In the data rows, 128 means zero.
Here are some points, one per row:
[192 141 163 135 131 137 144 144 123 125 115 139 88 136 138 156 103 114
 127 122 143 140 140 104 105 139 166 115 144 126 176 91 106 125 122 103
 117 126 175 115 127 147 137 184 82 155 152 148 116 167 107 117 144 141]
[85 113 184 122 113 145 139 98 77 128 101 128 137 131 122 103 97 117
 158 142 115 84 130 101 88 122 114 168 125 110 97 141 96 134 152 109
 139 145 100 144 128 116 112 146 93 138 126 79 152 147 128 144 111 161]
[106 117 135 148 163 194 161 136 131 127 101 104 137 132 165 142 133 172
 135 126 174 137 192 130 146 130 109 114 104 160 117 75 131 173 115 131
 136 108 113 174 116 160 158 138 157 132 128 126 129 135 117 125 136 147]
[89 124 124 135 123 91 149 135 149 106 102 93 98 97 138 123 99 148
 112 102 93 136 106 152 120 148 169 123 141 176 113 101 153 177 178 107
 101 131 141 125 159 107 123 117 95 99 140 102 98 108 102 122 138 138]
[138 128 114 147 138 118 103 133 94 131 133 88 176 100 142 154 123 127
 77 106 108 140 140 112 121 136 98 125 174 135 135 158 121 128 94 118
 116 132 133 108 140 85 142 132 138 110 154 152 187 110 99 119 128 171]
[121 146 149 57 97 129 115 139 119 107 155 79 113 89 121 133 180 121
 137 139 117 121 111 88 115 111 82 120 114 168 128 121 132 116 91 145
 124 148 142 131 104 159 104 128 101 108 116 110 83 112 111 92 123 141]
[70 111 88 134 114 143 99 84 125 123 122 129 157 143 132 148 111 118
 88 100 113 102 114 81 101 155 137 106 138 94 120 146 110 119 140 122
 124 75 116 111 105 163 164 127 98 124 100 123 70 127 126 95 135 84]
[135 122 106 118 130 96 132 127 148 115 79 126 127 159 143 113 123 128
 113 90 170 129 101 134 125 114 129 152 123 128 125 158 129 93 131 149
 118 166 141 169 47 107 155 119 125 102 144 151 112 148 160 145 145 167]
[119 141 125 132 87 112 157 124 123 129 126 134 113 143 114 111 149 141
 105 94 105 102 133 161 186 164 122 126 142 100 98 97 158 82 104 129
 159 100 139 125 93 90 104 153 134 165 101 95 138 127 91 109 105 142]
[112 128 169 139 161 106 108 156 120 119 154 130 129 135 131 107 135 130
 156 107 155 141 144 137 92 126 87 122 136 81 117 113 199 121 123 145
 139 104 124 99 134 126 145 100 78 116 140 149 128 145 111 186 117 82]
[97 132 145 149 120 123 119 160 103 138 156 122 81 139 133 126 104 122
 131 101 134 111 118 91 146 79 168 107 119 125 126 101 92 106 95 144
 135 129 108 85 139 111 158 91 140 137 113 93 117 79 177 133 141 146]
[145 94 94 126 159 155 174 116 103 157 124 128 139 162 107 91 132 132
 120 125 55 150 124 130 145 82 103 109 117 117 129 106 117 152 134 132
 124 148 135 113 120 124 125 100 86 90 111 150 133 148 149 107 110 108]
[142 166 120 146 129 138 71 157 165 130 117 117 122 96 80 94 103 117
 97 163 113 136 151 120 128 127 178 180 149 119 77 110 139 133 121 145
 141 144 110 137 115 169 136 124 129 127 118 155 142 132 127 130 90 119]
[120 160 152 133 146 143 155 118 168 136 103 150 148 117 131 149 132 78
 100 142 137 74 104 167 129 139 117 127 146 137 168 116 120 124 58 116
 106 142 125 102 143 141 111 90 133 98 112 103 123 153 148 162 106 136]
[144 59 140 122 119 108 115 149 149 117 127 129 165 92 146 87 146 136
 122 93 140 117 135 114 115 109 166 105 121 108 146 114 114 100 136 126
 101 116 102 143 141 137 53 127 137 117 66 165 150 129 127 128 138 129]
[145 136 150 153 163 78 152 128 100 133 166 185 158 62 125 141 127 136
 124 118 126 116 98 127 166 108 129 150 106 133 88 153 145 143 119 108
 132 125 131 149 124 172 152 117 136 154 139 119 133 166 138 107 165 116]
[164 82 151 159 117 107 97 68 124 84 144 102 94 157 162 137 123 119
 108 160 126 100 128 172 159 115 106 133 150 143 128 133 138 116 129 167
 155 155 90 128 159 149 137 149 141 118 127 128 122 134 123 111 149 99]
[157 128 99 101 132 117 106 127 133 105 137 127 111 147 102 134 86 111
 92 103 147 113 112 113 135 153 99 100 62 142 115 146 122 177 111 114
 171 102 114 144 128 98 68 114 111 129 165 142 144 109 146 135 105 103]
[162 105 117 141 80 128 110 103 136 159 135 123 124 125 104 104 104 166
 183 123 149 145 146 147 112 151 129 108 134 130 141 164 107 135 82 103
 131 140 177 161 157 133 166 81 128 131 102 108 102 134 96 123 105 139]
[141 111 138 153 147 148 151 169 98 119 115 119 163 147 97 146 161 165
 133 134 148 148 101 138 150 199 167 144 125 140 131 166 109 133 152 179
 146 171 127 91 122 150 115 145 130 138 129 114 120 100 126 170 145 96]
[137 157 100 111 132 129 117 117 106 113 84 91 103 134 127 98 143 136
 170 149 148 118 108 138 118 116 148 111 114 102 133 122 118 113 144 98
 95 99 129 108 117 161 127 103 156 107 182 91 186 128 108 86 124 78]
[106 121 100 124 158 132 93 110 189 152 132 118 126 162 113 152 134 110
 155 139 100 138 116 116 151 110 124 131 105 137 148 127 156 130 135 145
 125 122 162 116 130 152 117 129 124 162 105 114 176 136 98 166 197 172]
[142 122 125 94 159 100 113 132 123 124 74 164 144 133 155 138 174 93
 141 148 83 125 148 141 130 136 147 145 109 79 110 120 109 141 104 135
 143 130 139 145 153 98 135 135 151 136 145 152 83 64 88 127 146 127]
[148 175 113 137 146 131 147 88 131 95 149 175 113 134 102 168 140 150
 155 114 147 123 153 110 133 104 136 159 177 124 152 157 133 148 151 156
 112 96 106 147 116 124 113 127 111 104 105 135 139 73 118 128 114 152]
[109 156 125 127 135 113 160 114 146 97 114 126 129 115 135 99 95 153
 117 167 153 157 130 123 130 113 89 128 80 139 149 128 101 100 132 121
 72 141 110 103 128 92 145 133 118 195 110 157 132 106 113 113 107 92]
[93 131 126 123 151 133 158 149 154 156 125 124 117 115 139 154 121 159
 153 162 131 135 129 150 103 122 127 100 183 101 131 163 165 141 108 132
 167 155 145 139 135 124 94 162 145 164 139 144 137 123 205 87 139 116]
[105 106 126 80 131 128 114 127 97 116 167 120 119 142 154 145 116 129
 129 102 112 155 138 162 137 135 136 172 116 117 177 124 139 141 153 96
 120 139 131 105 125 171 129 130 182 162 140 123 105 130 150 128 65 165]
[123 107 138 113 72 88 142 127 145 119 159 144 185 164 83 129 148 143
 120 185 144 152 110 116 110 110 153 143 130 134 134 84 130 147 124 116
 151 94 125 134 137 105 172 155 150 94 147 129 139 136 157 149 132 129]
[99 112 112 124 111 156 115 136 105 139 108 145 78 70 81 147 149 98
 120 140 148 154 147 164 147 78 118 91 120 128 115 171 107 118 143 114
 133 108 117 107 127 96 117 159 149 107 125 143 108 174 109 159 128 129]
[171 139 89 128 97 147 100 143 126 178 139 170 132 110 144 154 95 143
 138 122 117 127 103 143 72 131 82 147 130 136 118 78 136 101 147 132
 123 148 110 117 96 101 103 130 159 108 121 100 122 113 128 134 154 105]
[127 197 141 117 100 159 110 144 140 174 159 154 149 161 176 95 156 164
 113 125 136 100 149 129 156 122 147 143 125 151 163 169 131 138 174 144
 148 138 141 132 178 121 129 134 117 119 152 150 133 166 132 130 145 127]
[144 138 127 138 140 153 149 99 124 132 135 138 112 134 123 88 139 105
 157 132 118 156 128 92 125 204 117 107 128 157 85 123 139 81 136 107
 96 123 114 130 170 145 138 137 150 123 154 161 116 126 178 134 144 172]
[134 123 139 161 122 139 150 164 151 140 165 104 135 141 157 158 144 43
 139 149 118 142 139 120 126 139 125 112 137 147 135 147 121 135 185 139
 122 122 149 189 110 90 143 106 139 156 117 111 148 139 128 125 93 96]
These points spread out most along one direction. Take the direction at right angles to it along which they spread out most. Go by this last direction. For each point below, how far along it does it lie, from 0 to 99? 50 is the average, and the first point above lies past it. One standard deviation of the points above along it is 16.
[148 175 113 137 146 131 147 88 131 95 149 175 113 134 102 168 140 150
 155 114 147 123 153 110 133 104 136 159 177 124 152 157 133 148 151 156
 112 96 106 147 116 124 113 127 111 104 105 135 139 73 118 128 114 152] 38
[89 124 124 135 123 91 149 135 149 106 102 93 98 97 138 123 99 148
 112 102 93 136 106 152 120 148 169 123 141 176 113 101 153 177 178 107
 101 131 141 125 159 107 123 117 95 99 140 102 98 108 102 122 138 138] 69
[142 166 120 146 129 138 71 157 165 130 117 117 122 96 80 94 103 117
 97 163 113 136 151 120 128 127 178 180 149 119 77 110 139 133 121 145
 141 144 110 137 115 169 136 124 129 127 118 155 142 132 127 130 90 119] 34
[162 105 117 141 80 128 110 103 136 159 135 123 124 125 104 104 104 166
 183 123 149 145 146 147 112 151 129 108 134 130 141 164 107 135 82 103
 131 140 177 161 157 133 166 81 128 131 102 108 102 134 96 123 105 139] 74
[135 122 106 118 130 96 132 127 148 115 79 126 127 159 143 113 123 128
 113 90 170 129 101 134 125 114 129 152 123 128 125 158 129 93 131 149
 118 166 141 169 47 107 155 119 125 102 144 151 112 148 160 145 145 167] 39
[127 197 141 117 100 159 110 144 140 174 159 154 149 161 176 95 156 164
 113 125 136 100 149 129 156 122 147 143 125 151 163 169 131 138 174 144
 148 138 141 132 178 121 129 134 117 119 152 150 133 166 132 130 145 127] 48
[157 128 99 101 132 117 106 127 133 105 137 127 111 147 102 134 86 111
 92 103 147 113 112 113 135 153 99 100 62 142 115 146 122 177 111 114
 171 102 114 144 128 98 68 114 111 129 165 142 144 109 146 135 105 103] 37
[121 146 149 57 97 129 115 139 119 107 155 79 113 89 121 133 180 121
 137 139 117 121 111 88 115 111 82 120 114 168 128 121 132 116 91 145
 124 148 142 131 104 159 104 128 101 108 116 110 83 112 111 92 123 141] 61
[164 82 151 159 117 107 97 68 124 84 144 102 94 157 162 137 123 119
 108 160 126 100 128 172 159 115 106 133 150 143 128 133 138 116 129 167
 155 155 90 128 159 149 137 149 141 118 127 128 122 134 123 111 149 99] 37
[171 139 89 128 97 147 100 143 126 178 139 170 132 110 144 154 95 143
 138 122 117 127 103 143 72 131 82 147 130 136 118 78 136 101 147 132
 123 148 110 117 96 101 103 130 159 108 121 100 122 113 128 134 154 105] 33
